One vector is turned by the same rotation once a step. Each row is the vector after some number of steps, and that number follows the row.
The counts run from 0 to 192.
[  9  24  -4 -14   2  -3   8   4  -6  -6 -19   0  -8  14  -5   6  -9  -7
   0   5  14 -14   1   4  -2  -7   8   2   4  -4   0  -1 -12  -8   5   9] : 60
[  1  14  -4  -1  15  -8   6  -3   7  -4 -17  18  -9 -10  -3   8  -5 -15
  -1   9  20   0   7  -8 -10   3   9   8  -1  -1  11   3   1  10   3   6] : 175
[  5  13   9  -1   0   4   5  -5 -16   2   2  18   0  10  -9 -11   9  -5
  -1  11   4   4   5   9   8 -10  -5   1   8  10   9   9   0 -10   1  20] : 164
[  0  15   4   7   3   9  10  -4  -5  14  -4  -9  -3   5 -17   5  -1  -1
   8  11  -9  -5  11  -8  -4   8 -12   3   2   2  14  17   4  -1  -9  -5] : 14
[ 16   1  -2   0  -8   5 -11  -3   1 -14  -2  -3 -11  -3   4  -7  -9  -9
   9  11   5  -2   6   0  -1  10   7  27   5   2  -1   3  -4  14 -12   8] : 92
[  2   7   0   0  -6  -5   2  12  -2   6 -11  -2   6  -2  -7  -6  14  -5
  20  -5 -12   3 -18   7  -3  21  -2  14   7   1  14   0  -9  -9   1   3] : 153
[  0  15  12   1  10  -2   9  10  -4 -12   5   3  -4   8 -17   9  11   4
  10  -1 -17 -13  -4   5 -20   7   6   3  -9  -6   7  -1  -8   1   5  -8] : 114
[  6   4  13 -16   4  -1  -3   2   0   1   6   8 -10   7 -14   1   0   7
  -4   1  12  -6   1  -2  -2   9  -2 -13  -3 -23  10   6  21  -3  -6   7] : 41
[  9  -2  -1   1  15  -8 -13  15  -8 -15  -7   7  -5   1   9  13  -6   2
  10  22   4   0 -10   4  -3   6   0  -2   4  -3   7   7  -2  -1   7 -13] : 32
[ -5   3   6  11  11  -5  15   6  -3   2   6   6 -11  -7  -5   2  -3   8
   3  27   8   9 -10   7   8  -2   1   7  12 -10   4   0   7   3  13   2] : 135
[  3  14   1  12   7   8  14   5  -7  14   2  -5 -12   0  -9   2  -4   9
  10   5 -16   0 -11  -3   6  -1 -18   0  -1 -12   8  16   2  -1  -1  14] : 168
[  4  12  15 -19  -7 -11  -9   5  -9  -8   0 -10  -3  -1  -3  -5   0   6
  -5   2 -10   3   1  -6  -2   7 -11  13   7 -15  11  -3  10   3  -9   6] : 158
[  6   7  -2  -6  -2   0   2   1  -3 -14  -1   3  13  16 -19  -4   0 -13
   2  14   0  -2   4  -1  19  -6  -7  12  15   2   9  13   0   6  -6   5] : 162
[  4  11  -7   9  14 -14   5   6   8   8  -1  -3   5  -4  -1  12  -5  -5
  -2   5 -10  11   6  -8   9  -4  -4  26   6 -12  10  -2   2   5   9  10] : 19
[  2  -7   2  -3  12   0 -15 -15  13  -3   1  11  -7   7   9   3   3  -3
   6  11  -2  -5  -5   2  -4  -1  -6  11 -14  -6  21  -6   5  13   1  -7] : 146
[  1  -4  -6  -9   0  -7   0   5  -2   8  12 -14  -6  -3  -6  11  -7 -20
   7   0 -22  -9  -5   0   2   1   6  15  12 -18   5   2  -9   3   0   7] : 88
[ 13  -1  11  -2   3   2  -3  -3   8 -10   6 -15   8  13 -18   3  -2   8
   4   5  -8  -1   3   7  -4   9   4  17 -24  -8  13   8   1   5  -1   1] : 78
[  9   6  -1   2  14   5   7  18 -10   5  -1   1 -16   9   4  -3   8  11
   1  14   3   4 -11   6   2 -14   6   2   7 -14   2  -6   3   2  19   2] : 100
[  8  -5   7   1   4   3  -4   0  23   4 -19  11 -10  10   6   9   9   0
  -2  16  -1  -8 -10  11   1   2   6   1 -15  -9  12  -3   1  -5   4   3] : 180
[ -4  -1   2  12  12   5   5   2   0   1   6   3  -4 -11  -8   5  -3   0
  -2  30   8  17  -3   2   7  -4   6  12  13  -7   8   1  11   9   7   2] : 136
[ -1   8   0   7   7   7   2   9  -8   1 -11  -3   4 -14 -20  -4   2   3
  -6   2  -1  28  -2   1  -2  -2   0  19  -4   0   7  -1   2   9  10  14] : 138
[ -6  16   6   0  12  -2   0 -17  -3   7  10   7  -1  -2 -21  -5   1  -5
   7  -5  13   0 -19   9   5  -1  -2   6 -14  -8   7 -11   8   3  -3   1] : 109
[  7   0   1   3   0   4 -17  -3  -4   8 -14 -15  -6  22   1   1  -6 -14
   2  16  -5   3  -9  14  14 -12   5  14  -5  -4   1   6   1  -9   1   5] : 63
[ -7  -5   2  -4  -7   7  -3  -2   2   3  -1  -6   4   9  -7  -1  10  -9
  18  13 -11   6  13   3 -12  13   8  21   5   5  17  -3   1  -4   3 -13] : 117
[  9  19  11   0  11 -13 -19   0 -16  -2  -4   0 -12   4   7   2  -5   5
   2   9  -5   1 -11   3  -3   2 -16  -2  -5  -4  11 -13  -4  -8   0  -5] : 30
[  1  -2   3   3  12  -5  10  -5  11  18  -4  -1  -4 -10  10   4   1   2
   4  21   4   2  14   2   4   6  -4   5   7  -9  22  -1   1   0  10   2] : 17
[  0 -10   5  -2   1   4 -11   3  -4  -6  -6  10   7  -8 -10  14   9  -8
  11  16  -8   6  -9  15 -12  15   3   2   8  10  12   7  -5  -7   1  -5] : 151
[  2  12  -3  -3  -2   6   0  -5  11   4 -19  13 -23  12  -5   3   3 -15
   8   2   9 -16 -14   6   4   0  -4  -3  -4  -7   3  -6  -2  -2   2  10] : 26
[  6   9   8 -21  -9  -4  -2   3  -9  -9   9   0  -3  -8 -12   3   5   0
  -5   6 -10  -3 -13  10   4   1  -2   6  11  -8   8 -15  -6   1   1  24] : 124
[ -5  15   8   5   9 -12  -4   0  -8 -16   6  17  -2   1  -7  17   2  -6
  10   8 -11  -1 -12   5 -13   5  -4  -1  -5   8   9  -9  -4  -7   5   1] : 149
[  7 -12   2  -4   0   2 -10  10  -1   8 -11   7  -1  -2  -1 -15   1  -5
  11   4  16  18  -3   9  -3  15  11   7   0  -9  11  17  12  -8  -2   9] : 37
[  6  12   4  10   4   2   3  -8 -10  12   8  -4   1   1 -10   9  -6 -11
   8  -1 -14  -1   9   5  -8   6  -1   6  -4   9  12  18  -4 -14  -2  12] : 49
[ 10  -9  -2   8   2  -1   5   0  14  18   3  -4 -11 -12   5  11  -3  -2
  10  15  -8 -11   1   4  -1  20   6   8   1 -11   8   7  -1  -1  -3   8] : 52
[ -2  -2   3 -15  -5  -2 -11   7   9   3   0   4 -12   0   4  -5   7  -9
   1   4  -3   4  -8  -4  -4  13   5  14  18 -19  12   7  20  -3 -16  -6] : 156
[ -1   3  -2 -15  -2  -5   7  -4   6   1   9  15  -4   2  11  -1  -2   5
  15   3   4   0  -1   0 -10  12   6  16  14  -7  14  -8   8 -15   5  12] : 120
[  2  14   4  -2  15 -12   1   4 -11  10   8  -2  -3   5 -14 -12  -2  -9
   5 -18  11   3  -5   6  -2  -1   8  12  -8 -18   8   8   8  -2  -1  -5] : 74
[  0  20   2   6  12 -16   9   7   6  -1   0  11   0  -6  -3  10  -6  -7
 -10   4  -6  10   5  -6   1  -5   2  16   3  -8   2  -7   4   0  11  21] : 20
[  4  21   4   2   8  -2 -25  -8 -11   9  -9  -8  -8  11   3   5   1  -7
   1   4  -9   3 -13   1   3  -2 -16   7  -6  -4   9  -8   1  -2  -7 -10] : 29
[  2  -3   0  -5   0   3  -6   2   8  -2 -17  11  -7  -8  -4  18  -7 -14
 -10  16  -1   5   7  -2 -11   2  16   7  -1   1   1   2   4   4   9  24] : 22
[  7  -5   4   9   2   1  12  -4   6  21   5  -1 -13 -10   8   9  -3   2
   8  11  -7 -11   1   9  -9  20   2   0   2  -6  12   6  -1 -11   3  20] : 51
[  8  12   4  -6  -2  17   0 -13 -11   7  -8  -4 -14   1  -5   7  -4   4
   0  26  17  -7  -5  10   4  -1  14   0  12   0   4   2   1  -9 -12  -2] : 96
[ 14  -3  10 -14   4   1 -13  -5   1  -5   8  -7   8   6 -22   5   3  -3
  -4   9  -3  -5  14   4  10   1 -10  -2  -8 -16  15   4   5  14  -6   1] : 43
[  6  18   0  12  -1  -7   1   6  10   9   7 -10  -9  -8 -10   7  -5 -11
  -1   5  -8  -3   3  -6   6  17  -2  13   8 -15  -3 -13   0   1  -5   7] : 54
